In the data rows, zero lies at 4.5, halfway between 4 and 5.
In each game, the first row plays the second. By how much does the first row win? 10 means about a draw, 20 a big win and 0 a big loss. Wins can go round in a circle. Each row has two weighted sums of its numbers, A and B, taken from their middle values. A row wins by its A times the other's B, less its B times the other's A.
[3 4 5 5 7 4 2 6 7 2 1 6 4 3 4 6]
[3 6 6 5 5 2 5 7 5 6 6 1 3 7 5 7] >> 10
[8 1 5 4 4 5 7 1 1 3 6 5 6 4 4 1]
[5 3 6 4 6 4 4 5 5 4 3 5 5 4 6 3] >> 8
[8 7 5 4 5 2 3 3 3 6 6 5 4 7 7 6]
[3 2 6 5 5 4 6 6 4 3 4 4 5 4 2 3] >> 2
[3 4 5 5 6 4 5 6 7 3 2 4 5 3 6 4]
[7 1 5 4 2 5 9 2 4 6 5 4 8 2 6 0] >> 8
[3 6 3 4 3 6 4 6 3 5 6 4 3 7 3 6]
[7 3 6 4 6 3 4 3 5 4 2 6 6 3 8 3] >> 8
[5 2 4 4 5 4 6 3 6 4 3 6 6 2 6 2]
[3 3 7 4 7 3 6 7 8 4 2 4 6 3 6 4] >> 3
[3 3 5 4 5 4 5 5 4 4 4 4 5 4 5 4]
[2 5 4 6 4 5 4 6 4 3 5 4 4 5 2 6] >> 9
[5 3 4 4 5 5 4 3 6 3 3 6 6 3 4 3]
[2 6 4 5 4 4 6 7 3 4 6 2 2 7 2 7] >> 12
[2 5 4 5 6 5 3 7 7 3 3 5 4 4 4 6]
[7 4 5 4 4 6 5 1 6 6 3 6 7 1 8 2] >> 3
[3 4 4 5 5 5 4 5 4 2 4 4 4 5 2 5]
[4 4 3 5 6 6 1 4 3 2 4 8 3 5 2 7] >> 10
[4 3 4 5 6 6 3 4 5 2 2 7 5 2 4 4]
[5 3 6 4 5 3 4 5 7 5 1 5 7 1 7 4] >> 9
[5 4 4 6 5 6 3 3 4 3 4 6 5 4 3 4]
[4 2 3 5 6 6 3 4 4 2 3 7 5 3 3 4] >> 8
[5 7 6 3 1 4 7 4 8 9 5 2 7 4 9 3]
[7 1 5 5 4 6 8 1 0 4 7 4 6 5 2 0] >> 7
[3 5 5 4 6 4 2 5 7 4 3 5 4 4 5 7]
[8 4 4 4 5 4 3 1 4 5 3 8 6 4 6 3] >> 12
[0 5 5 5 5 4 6 9 5 4 6 1 3 6 2 6]
[6 5 3 5 3 6 4 2 3 5 6 5 5 5 4 5] >> 10
[2 7 5 4 5 3 5 6 7 5 4 3 4 5 6 6]
[4 5 3 5 3 7 5 4 4 4 5 5 5 3 3 3] >> 10
[4 5 5 5 6 4 2 5 6 3 3 6 4 4 5 6]
[4 2 4 5 5 7 6 4 4 3 4 6 6 2 3 2] >> 10
[4 5 5 4 6 3 3 5 6 5 3 5 6 4 7 5]
[4 5 5 5 3 4 6 5 5 5 6 2 5 5 5 4] >> 10
[4 7 5 4 2 4 6 5 8 9 5 1 5 5 7 5]
[7 2 5 4 6 4 3 2 5 3 2 8 7 2 6 4] >> 6
[4 4 3 5 2 8 7 4 8 6 4 5 6 1 5 2]
[5 3 6 4 7 3 4 5 5 3 3 5 5 4 5 5] >> 9
[8 6 2 4 3 6 3 1 3 6 5 6 5 6 5 4]
[4 3 6 5 7 4 4 6 4 3 3 5 4 5 4 5] >> 12
[3 6 5 5 5 3 4 7 5 4 5 3 3 6 4 6]
[3 4 5 4 6 4 3 5 7 3 3 6 5 3 6 5] >> 6
[6 3 5 4 8 4 2 3 5 2 2 8 5 3 5 4]
[4 4 5 5 7 4 2 6 6 2 2 7 5 3 4 6] >> 11
[8 1 5 4 5 4 5 1 6 5 2 7 7 1 7 1]
[6 3 5 5 3 5 8 4 2 5 6 3 6 4 4 2] >> 18
[4 2 5 5 3 5 8 4 4 3 5 4 6 3 3 2]
[3 6 4 5 5 5 2 5 7 3 3 6 4 4 5 7] >> 13
[4 5 4 4 4 5 5 5 4 5 5 3 4 5 4 5]
[3 3 6 5 4 3 8 7 2 5 6 1 4 6 3 4] >> 6
[3 7 4 5 5 4 4 7 6 5 5 3 3 6 4 7]
[5 4 5 4 6 4 4 5 8 4 3 6 6 3 7 5] >> 10
[5 4 5 4 6 3 3 5 5 4 4 5 4 5 5 5]
[8 2 6 4 8 3 4 2 4 4 3 8 6 3 7 3] >> 12
[3 5 5 5 5 4 4 6 5 4 4 4 4 5 4 5]
[3 5 4 5 3 5 7 5 4 5 7 3 4 6 2 4] >> 11
[3 3 6 5 5 3 6 5 4 4 5 4 5 4 3 3]
[7 2 5 4 6 4 3 2 4 3 3 7 6 3 6 3] >> 13
[6 4 4 4 6 4 3 2 2 3 5 6 5 4 4 5]
[7 4 4 4 5 5 3 2 4 4 4 7 6 3 6 4] >> 11
[3 5 5 5 6 3 3 6 4 4 4 4 2 7 3 8]
[4 3 5 4 4 5 5 4 8 5 3 5 7 2 7 2] >> 10
[4 4 6 4 6 4 4 5 6 4 3 5 4 4 5 6]
[8 1 5 4 5 4 6 1 4 4 3 6 8 2 7 0] >> 7
[5 5 6 5 6 2 4 5 3 5 5 4 3 7 4 7]
[3 4 4 4 6 5 4 6 5 2 3 5 3 4 4 6] >> 17
[5 5 2 5 2 8 5 2 4 5 6 5 5 4 3 3]
[4 6 5 4 5 3 4 6 4 5 6 4 3 6 4 6] >> 11
[4 4 6 4 7 2 5 6 7 5 2 4 5 3 7 4]
[6 5 5 5 4 3 4 3 4 5 5 4 4 5 6 4] >> 15
[4 5 3 4 3 7 5 4 4 5 4 5 6 3 3 4]
[4 5 2 5 2 7 5 3 3 5 7 5 4 5 2 4] >> 10
[4 4 4 5 4 6 4 4 1 3 6 5 4 6 2 6]
[5 6 4 5 3 6 5 3 5 6 5 5 6 4 5 3] >> 11
[5 4 6 5 6 2 4 5 4 5 6 3 3 7 5 6]
[4 3 5 5 5 4 7 6 3 4 6 3 5 5 3 4] >> 14
[5 5 5 4 5 4 3 5 7 5 2 5 5 2 7 5]
[6 5 3 4 5 6 2 2 5 4 3 8 6 2 6 4] >> 10
[6 6 4 4 5 4 3 3 6 6 4 6 6 4 7 5]
[3 7 3 4 4 5 2 6 5 5 5 5 3 5 4 7] >> 9
[3 5 4 5 3 6 6 6 5 5 6 2 4 6 3 5]
[5 8 5 4 4 2 4 6 5 7 7 2 3 8 7 8] >> 8
[4 6 4 5 4 3 3 6 3 6 6 2 2 7 4 7]
[6 3 5 4 5 5 4 3 4 3 4 6 5 4 5 3] >> 10
[6 6 3 4 2 8 4 2 4 5 5 6 6 4 4 3]
[4 7 3 5 5 6 2 4 7 5 3 6 5 4 5 5] >> 14
[5 6 4 4 4 4 3 5 3 5 6 4 3 7 4 6]
[4 6 2 5 2 8 4 3 4 5 6 5 4 4 3 3] >> 8
[6 6 2 5 1 8 3 2 3 6 6 6 5 4 3 4]
[5 6 5 4 6 3 3 5 5 4 4 5 3 6 6 7] >> 10
[7 3 3 5 4 6 4 1 2 3 5 7 5 4 4 3]
[3 7 3 4 4 5 2 6 7 5 4 4 3 6 4 7] >> 9
[5 6 2 5 2 7 4 3 2 5 6 5 4 5 3 4]
[3 3 5 5 6 4 4 6 4 4 4 4 4 4 3 5] >> 10
[5 5 6 5 6 2 2 5 3 5 6 4 3 7 5 6]
[6 7 5 4 5 2 4 5 3 6 6 4 2 8 5 7] >> 16
[1 5 5 5 5 5 5 8 6 4 4 4 4 5 3 5]
[3 7 5 5 5 3 4 6 6 6 5 4 4 6 6 7] >> 12
[8 2 5 4 6 4 4 2 2 3 4 7 6 3 5 2]
[3 3 4 5 4 6 7 5 4 4 5 4 5 3 3 2] >> 5
[4 3 3 5 6 6 2 4 4 2 4 7 4 4 2 5]
[7 3 6 5 6 2 5 3 0 4 5 4 4 5 5 3] >> 17
[3 8 2 4 2 7 4 5 4 5 7 3 3 6 2 6]
[2 6 5 4 3 5 7 7 9 6 3 2 6 3 7 4] >> 10
[8 2 6 4 7 2 5 2 3 4 3 6 6 3 6 2]
[2 7 3 5 2 5 6 7 2 6 8 1 1 8 2 7] >> 13
[4 4 4 5 3 7 6 4 5 4 4 5 6 3 3 2]
[2 2 6 5 5 3 7 6 4 3 5 3 4 5 3 3] >> 12
[7 6 3 4 1 6 5 1 3 7 6 5 5 5 5 4]
[3 5 4 5 4 5 4 7 5 4 5 3 3 6 4 7] >> 12
[5 6 6 4 5 3 3 6 4 4 6 4 3 7 5 7]
[4 3 6 4 6 4 6 5 6 3 3 4 5 3 5 4] >> 11
[4 3 5 5 5 4 5 5 1 2 6 5 4 6 2 5]
[3 4 5 4 6 3 5 6 7 4 3 4 5 3 6 5] >> 8
[6 8 5 4 5 3 2 4 5 7 5 5 3 6 7 7]
[3 4 3 5 5 6 1 4 4 1 3 7 5 3 1 5] >> 10
[4 3 5 5 6 5 3 4 3 1 3 7 5 3 3 4]
[3 3 5 5 7 3 4 7 6 4 3 4 4 4 4 6] >> 9
[1 5 3 5 3 7 5 7 5 4 6 3 3 4 1 5]
[5 5 2 4 2 7 4 2 4 5 5 6 6 3 4 3] >> 9
[4 3 4 5 6 6 2 3 4 0 3 8 4 3 1 5]
[5 7 3 5 2 5 5 4 4 7 6 3 4 6 4 5] >> 9
[6 6 3 4 3 7 4 3 4 5 4 5 5 5 4 5]
[5 2 7 4 8 2 5 5 6 4 2 5 6 3 6 4] >> 10
[4 8 2 5 2 6 3 5 5 6 6 5 3 5 3 6]
[5 5 5 5 5 4 5 4 4 5 5 5 4 5 4 5] >> 12
[4 7 3 4 4 6 2 4 7 5 3 6 4 4 6 6]
[6 4 6 3 3 4 7 3 8 7 3 4 8 1 9 1] >> 14
[4 3 6 4 6 3 6 6 7 4 4 4 5 3 6 4]
[5 5 4 4 6 4 2 4 6 4 3 6 5 3 7 6] >> 6
[3 4 6 4 7 3 3 6 6 3 2 5 4 3 4 5]
[8 6 4 3 2 6 4 1 7 8 4 6 7 2 9 2] >> 4
[4 4 4 5 2 6 6 4 5 5 5 4 6 4 4 3]
[4 5 5 4 6 3 2 5 4 4 4 5 3 6 6 7] >> 11
[5 8 2 5 1 7 4 3 4 6 7 4 5 6 3 6]
[3 5 4 5 6 5 2 5 6 3 3 6 4 4 4 6] >> 14
[8 3 5 4 6 3 4 1 4 4 4 6 6 3 7 3]
[4 7 2 5 1 7 5 4 3 6 7 3 4 5 1 5] >> 13
[5 3 7 4 6 1 6 5 7 5 2 4 6 3 8 3]
[3 5 5 4 5 3 4 5 5 5 4 4 4 5 5 6] >> 9
[3 1 8 4 9 2 5 7 6 2 1 4 5 3 5 4]
[6 5 5 5 5 3 3 3 1 4 6 5 3 7 4 6] >> 9
[5 7 3 5 3 5 5 5 2 5 7 3 2 6 4 6]
[5 7 4 3 6 4 0 4 7 4 1 8 5 3 6 7] >> 17
[3 5 6 4 5 3 4 6 3 5 6 3 3 7 5 7]
[5 3 3 4 6 6 2 3 4 1 3 8 5 3 3 5] >> 9
[5 4 6 4 6 3 4 6 6 4 3 5 5 4 6 5]
[3 5 5 5 4 3 6 7 4 4 6 2 3 7 2 6] >> 11
[5 0 5 5 2 8 9 3 3 5 6 3 7 3 3 0]
[4 4 7 3 7 2 4 6 7 4 3 4 4 5 6 5] >> 15
[6 5 2 4 1 7 6 2 4 6 6 5 6 4 4 3]
[4 4 3 4 5 6 3 4 4 2 3 6 5 4 3 4] >> 12
[7 4 3 5 5 6 3 2 7 4 2 7 6 2 7 3]
[3 4 5 4 7 4 3 6 5 3 3 5 3 4 3 5] >> 10
[3 4 6 4 6 3 5 6 8 5 2 4 5 3 7 5]
[4 3 5 4 4 5 7 5 5 5 5 3 6 4 4 3] >> 10
[5 9 3 4 0 6 6 4 7 9 7 2 5 4 7 3]
[4 5 5 4 5 3 5 6 4 5 5 3 3 6 4 6] >> 11
[5 3 4 5 7 5 2 3 4 1 3 8 5 2 3 4]
[4 3 3 5 5 6 2 3 5 2 3 7 5 3 3 5] >> 11
[3 5 5 4 6 5 2 6 6 3 3 6 3 4 4 7]
[3 2 6 4 5 5 7 6 5 3 4 4 4 4 4 3] >> 15
[2 3 6 5 7 3 7 8 5 4 4 3 4 5 4 4]
[3 3 5 4 6 4 5 6 6 4 3 4 5 3 5 4] >> 4
[3 5 5 5 4 4 6 7 4 5 7 2 3 6 2 5]
[6 7 2 5 2 7 4 2 3 5 6 6 5 5 4 4] >> 16
[5 4 4 4 3 7 5 3 3 4 6 4 5 5 3 3]
[5 6 5 4 5 3 5 5 4 6 6 2 3 7 5 6] >> 8
[5 6 2 4 1 8 5 3 6 6 5 5 5 3 4 2]
[3 5 4 5 5 3 3 6 4 4 5 4 3 7 3 7] >> 18
[6 4 3 5 4 5 5 3 1 4 6 4 3 6 3 3]
[4 6 5 4 6 1 3 6 7 6 3 4 4 6 7 7] >> 7
[4 3 6 5 8 2 3 6 4 3 2 5 3 4 4 6]
[6 2 5 4 4 6 6 3 6 5 4 5 7 2 6 2] >> 9
[9 4 3 4 3 6 4 0 4 6 4 7 7 3 8 1]
[5 5 3 5 2 8 6 3 5 5 5 6 5 2 3 2] >> 9
[5 3 6 4 4 4 8 3 4 6 5 3 6 4 6 1]
[7 2 7 4 7 2 5 3 3 4 3 5 5 4 7 3] >> 10
[3 2 7 4 6 3 8 6 4 4 4 3 5 5 3 3]
[3 7 1 4 0 9 6 4 5 6 7 3 5 4 2 4] >> 7
[4 4 5 5 6 3 4 5 6 4 3 5 5 3 6 5]
[3 6 4 5 3 5 6 5 4 6 7 3 3 6 3 5] >> 8
[4 7 4 5 1 5 6 5 4 7 8 2 4 7 4 5]
[7 3 3 4 3 7 5 1 4 3 4 7 7 2 4 1] >> 11
[4 3 3 5 6 6 2 4 4 1 3 7 4 3 2 5]
[4 1 5 4 4 5 8 4 4 4 4 4 7 2 4 1] >> 10
[7 2 4 5 5 6 3 1 4 3 3 9 7 2 5 2]
[6 5 3 4 1 7 6 2 3 6 6 5 5 4 4 3] >> 13
[6 4 5 5 5 3 4 4 1 4 7 3 3 8 3 5]
[4 8 4 4 4 5 3 6 6 6 5 4 3 6 5 8] >> 18
[5 2 6 4 6 3 6 6 6 4 3 3 6 3 6 3]
[3 4 6 4 6 4 5 7 8 4 2 4 6 3 7 4] >> 8
